Rotation paths and how fast each direction turns (deg/step):
Each turn is a multiple of 5 degrees from 10 to 175, or 0.
Each row of a path follows its step; steps can be skipped.
Rotation 1:
step 0: [ 16   5   0   3   7  -3  13  -2 -21  -8  -3  13  -6  15  -1   1 -13   5
  -1  -2  -8   3  14  -8   2   4  -3 -11  -1 -13   4  12  -3   4  -4  -6
   3   5   2   3 -11  -2  -9  -9   6   2   2   6  -1   6  21  -3  -7   4
   6  -4   5  -3  -8  -3  -6   1  -1  -2  -2 -24   7  -5]
step 1: [ -5   4  -3  -5   6  -5   1   8   2  -1   3   6  -1   2  -5  26  -5   0
  -3  11  -5   2  -9   2  11   8  18 -10  -4  12  -1  -5  -3   5   0  -5
   7   2   8   2  12  -6   5  -7   7  13   2 -13   4   6   5   4   0  29
  -6   7   3 -12  -2   2   7  -6   2   2 -19   0  -8   2]
step 2: [  3  -8   2   5 -11  26  -1  -6   5   2   4  -3 -27  -1  10   5   7  -4
   0  12  -7   1   1   6  -8   4 -10  -6   5   9 -10   3  -7   6   8 -16
  -1   1   2   8  10  -3  -8  -2  -3   1 -13  -5  -3   7   8  19 -11  -9
   4   7  -9   6  -7   5   5  -2   4   5  -1  -1  -5   5]
step 4: [  9  -5  -2  -2   1  -8   7  -7   0   7   3  -1  -2  14  -9  -4  -8   0
  -5   9  20  -1 -13  11   7  18   3   7   1   9  -6   0   5 -11   3  -3
 -11 -13   0   0   0  -1  11  -6 -10  -4   6  -5  -7 -12  20   2  11   5
  12   6   2  -2   1   0   2   1  17 -12  13   2  -7  -8]
step 6: [  3   6   4   7   5 -15  -1   0  15  -8  -6 -12  -3 -12  15  -3   5   5
 -12  -1 -15   0 -14  17   1 -14  12 -10  14  -2   4  12  -4   0 -10  -2
  -2 -14  -1  -6   4  -8  -3 -17   2  -6  -2  -7   5   3  -5   3   9   7
   0  -1  -4  -4 -14   0   1   8  -3 -14   1   2  -3   4]
step 7: [  2  -2  -8   7 -15  -8   2  -1   6   1  -1   7 -10   3  -6 -13   5   5
  -3  -5  -4  -2   7   2  -2   4   7 -12   9  13 -12   4  -1   0   1  -6
 -17  15   1   3  -8   9   3  -6  12  19   1  -3   0  10  -5   2   2 -12
   5  -7   1 -12  15  15  -7   6   9 -10  15 -12   0  11]
step 8: [ -4  -1   0  10  -4 -17  -4 -16  -6   2  11   6   0   8   3  -2  -4  15
  -2  -9  -5   2  10   9   0  -9  -4   2   5   1  -2  -8   0  -8   9   4
  15  -9  -5 -12   8  -3  16  -2  12   5  -2 -10   1   1  13   5  -4  -2
  -1   5   2  -4  15   7 -10 -14  -6   5 -19   8  13  -7]
step 9: [-15  -7  12  -5   7   5 -11   4 -10  11   2 -22  -9   4   1  -3  13   9
   1  -5  -6  -1   8   6   3   8  -6   8  -1  12   1   3   9  -7  11   4
   7   2  -7   0  13   3   5  -4  14  11   9  -2   8  -7   5   5  10   0
  -5   3   1   6  -9 -13   7  16   5 -10   6   3 -14  -7]
step 10: [-11  -5  -1  -1  -6  12 -10 -24   9   3 -13  -3  14   6 -21  -5  10   5
   2   6 -12   1   9   2  -1  -4  12  -5   7  -1   7  19   6  -4   4   8
  -1   1  -2  13 -11 -10   6   4  -7  -9  -6   4   3   7  -9  10  -9  -9
   2   4  13   8   3  -5  -1   7   7   7   2   1   4   0]
[ 2  0 -2 -1  3 -1 -2 -2 -1  2  0 -4 -1 -1 -2 -1  2  1 -1 -1  0  4 -2  0
 -1  3 -1 -3  0 -3 -2 -1  3  3 -4  0 -1 -1 -1  1 -5 -2  0 -5 -1 -2  0  2
 -2  3 -1 -2 -1 -4 -2 -2  5 -4  2  4 -2  1  2  1  2 -2  1  0] -> 100
[-3  2 -2  3  3 -3  1 -2 -1  0  2  3  0  4  4 -3 -4  2  1  1 -4 -3  0 -3
  2 -1  1 -3  1  1 -2 -1 -4  1 -1  2 -2  2  0  0  0  1 -3 -4  2 -1 -1  1
  0  2 -1 -2  3 -1 -4  2 -3 -5  0  2  5  1 -2  1  0 -2 -2  1] -> 55
[-1 -3  0 -1  4  1  1  0  0 -4  0 -1  1  2 -1 -5 -1  4 -1  2 -1  1  0 -2
 -1  3 -1  4 -3  0 -2  6  0  0  0  1  2 -3 -1 -2 -1 -1  5  3 -1  1  2  3
 -3 -2  0 -2  1 -1 -1  1 -2  0  0 -2  0  0  1  1 -1 -2 -3 -5] -> 70
